(in the rows, 128 means zero)
Where one turn sends some rows of the set: a few examples, then the rows asked
zok: [114  97 146 110 145 131 119 157 160 109  95 109  97 131]
lered: [117 110 123 161 109 135 137 114 144 108 124 112  77 123]
bukig: [121 115 103 132 125 123 121 151 127  67 138 143 116 133]
bez: [121 118 124 150  97 139 137 109 142 129 123 113  83 119]
Von: [139  91 132  99 154 125 137 157 158 107 121 105 105 108]
Mepug: [119 106 145 101 114 131 139 160 143  98 103  87 102 116]
las: [153  92 131 120 141 147 142 140 107 101 107 141 141 160]
mip: [127 121 110 109 122 131 103 130 138 113 135 164 126 134]
Vof: [139 116 122 141 132 134 139 123  98  87 112  98 146  81]
guna: [111 121 146 141 129 149 103 105 113 112  79 122 140 111]
Pef: [155  92 129 121 141 145 145 143 105  99 110 138 141 158]
sovub: [144 110 121 165 119 147 136 150 128  95 103  98 140  74]
Fami: [140 109 111 148 115 132 147 113 143 124 143 113  87 105]
molu: [148  96 132 127 135 145 145 148 102  95 102 130 138 163]
lup: [119 137  98 137 119 120 113 170 123 116 116 133 118 145]
sil: [118 121 104 134 139 125 101 152 138 106 121 156 116 148]
dedi: [110 131 112 127  94 129 117 150 118  79 123 133 117 140]
rona: [120 104 146 160 116 161 107 121 146  96  85 126 136  96]
Tuzot: [129 101 148  83 115 135 136 141 150 111 114 103 110 108]
dedif: [122 111 141 105 128 130 129 166 150 129  93  93 103 124]
suto: [132 111 120 145 114 138 133 103 150 138 132 125  86 115]
roz: [139 105 133  91 134 128 137 159 151 134 113  99 111 108]
runas: [121 134 114 107  89 134 114 135 123 108 129 144 128 131]
nika: [144 107 116 175 143 144 127 157 138 106  98 107 137  82]
ril: [130 106 135 136 133 142 128 103 107  74 111 115 144  86]
gazi: [126  90 149  91 142 135 124 138 164 106 112 118 105 117]
Sebim: [124 114 112 168 124 130 135 128 146 129 122 111  77 124]
tes: [148 105 119 166 151 147 116 146 147 128  96 122 141  84]
moz: [122  94 138 113 143 126 137 164 152  87 109  95  97 119]
Pavol: [127 124 135 138 142 145 104 112 116 140  83 126 146 106]
Fuzed: [130 102 116 156 122 133 141 110 149 105 139 119  80 114]
Mifot: [138 120 113 157 148 129 135 142  98 101 101  94 140  90]
Nuna: [142 112 130 154 132 155 108 135 147 142  88 126 144  89]
mikiz: [147  97 132 127 136 145 142 148 102 100  99 133 138 166]
neruf: [113 109 146 142 132 147 111  99 113  80  92 123 139 104]
tavog: [159  98 129 115 131 146 148 142 101 110 110 133 145 154]
karid: [142 118  93 117 128 121 127 148 127  94 152 145 126 119]
Beg: [149 102 132 120 122 146 147 146  97 105 101 128 142 160]
vutal: [151 103 131 121 126 146 146 150  98 110 100 127 142 161]
neve: [139 136  92 119 111 120 126 161 118 121 137 131 128 124]
petas: [143 104 131 151 111 153 133 129 133  87 110 109 143  70]
Ful: [126 114 141 157 115 160 104 129 145 127  78 124 140  97]
sonif: [133 119 111 157 109 130 146 126 138 134 129 103  84 113]
Nevo: [132  97 141 152 117 159 119 116 143  82 103 125 140  80]
tef: [129 106 115 159 132 133 131 113 155 130 128 126  80 121]
galam: [138 116 112 161 171 128 122 141 110 118  96 109 140  99]
Doliz: [156  98 133 112 128 148 146 139 102 109 108 135 145 155]
gopo: [138 116 121 148 168 135 110 125 118 138  92 125 145 102]

zok -> Mepug
lered -> sonif
Where do these go?
nika -> Ful
sil -> dedi
Pef -> mikiz
Mifot -> Pavol

Where one turn sends some rows of the set: a few examples, then the rows asked
galat: [116 133 142 120  67 146 144 140 116 143 139 127 160 130 145 140 131 151]
fugop: [143 122 136 113 146 113 112 123  97 123 139 168 102 137 136 143 140 124]
mos: [148 154 131  97 158 122 126 132 124 127 132 144  97 119 147 145 153 119]
Nubi: [ 92 144 115 151 115 141 147 111 113 137 129 127 163 114  96 111 137 145]
mib: [140 171 117 123 137 163 127 131 123 162 114 133 129 130 115 166 133 131]
zapag: [122 156  98 125  96 153 141 110 105 162 128 148 154 119 106 111 136 143]
tabim: [146 124 144  91 128 102 146 131 130 112 112 120 134 121 160 150 128 123]
fir: [137 133 147 128 149 129  89 149 118 144 123 152 131 102 123 103 140 148]
zif: [157 160 104 106 136 146 124 119 150 141 125 127 109 120 117 133 170 124]
Fid: [107 145 167 117 149 129 124 119 114 125 132 104  92 133 138 100 137 137]
Nari: [134 165 107 132 130 134 172 116 131 153 134 115 124 157 121 110 117 137]
Rir: [139 119 132  95  86 121 119 113 114 135 142 105 135 168 137 107 130 131]
Bido: [124 129 104 105 176 113 133 124 120 130 136 138 137 133 125  92 131 139]
gat: [111 115 160 131 126 102 107 133  92 170 138 107 148 134 148 124 151 126]
kofo: [129 136 144 118 133 123 123 120 110 167 134 185 122 141 139 133 119 143]
mer: [ 66 150 118 116 114 127 138 122 113 145 137 128 137 130 141 162 128 124]
filil: [162 156 165 119 150 114 102 126 116 151 135 125 125 121 131 140 162 151]
boke: [109 117 105 129 134 141 132 114  95 145 140 121 128  95  94 156 138 150]
vozet: [145 142 122  85 112 137 132 106 100 112 158 132 126  97 148 139 146 127]
tugo: [103 120 155 129  84 142 113 128 115 157 134  91 155 129 136 128 136 143]
lapun: [174 120 124 115 125 155 136 130 117 132 121 101 114 111 112 144 145 126]
melu: [ 74 128 119 128 129 105 133 138 135 144 132 151 133 128 142  97 134 141]
pomi: [117  95 142 155 118 115 142 133 141 141 110 115 123 138 141 140 152 150]
piv: [116 158 134 127 104 129 108 159 132 168 110 138 125 129 145 136 110 125]
lati: [134 122 149 114 105 111 116 150 121 138 153 138 129 163 167 111 133 137]
Ziva: [128 141 125 105 143 112 129 115  99 183 123 116 113 115 116 134 153  97]
Ges: [147 135 168 119 126 111 111 141 130 172 131 125 118 146 164 127 135 147]
Bug: [116 118 140 110 107  71 118 111 121 139 138 113 152 113 152 113 146 146]
lilev: [113 139 105 138 113 135 181 111 148 139 114 134 125 121 119 126 150 126]
Sufe: [ 70 133 145 137 112 133 155 123 114 130 137 109 148 127 140 105 137 121]
Gil: [114  98 158 123 122 115 115 131  88 125 136 115 127  91 127 136 144 126]
pidop: [174 146 143 129 139 116 113 120 105 157 137 102 133 129 115  93 134 138]
rufe: [122 147 107 100 102 119 166 106 154 128 129 105 137 134 148 143 144 142]
petum: [158 146 107 103 128 127 135  80  93 120 139 137 124 115 107 114 146 130]
zofif: [141 179 139 127 136 112 159 113 131 148 134 123 163  95 117 137 150 141]
Tezog: [107 148 102 128 119 147 113 146 155 137 135 106 162 122 137 121 157 128]
dak: [150 138  83 135 108 112 139 128 108 155 137 150 146 133 124  89 145 138]
Liv: [114 142 138 139  96 155 133 138  94 111 128 148 142 126 116 150 130 150]
semik: [137 140  85 117 140 110 160 103 121 124 128 131 128 113 108 118 160 115]
Per: [135 156 128 132  86 119 131 110 122 152 147  85 132 118 117 107 121 161]

kofo -> Liv
Ziva -> pomi
galat -> petum
Where do these go?
mos -> tugo
rufe -> pidop
tabim -> Per
Nari -> fir
lilev -> filil

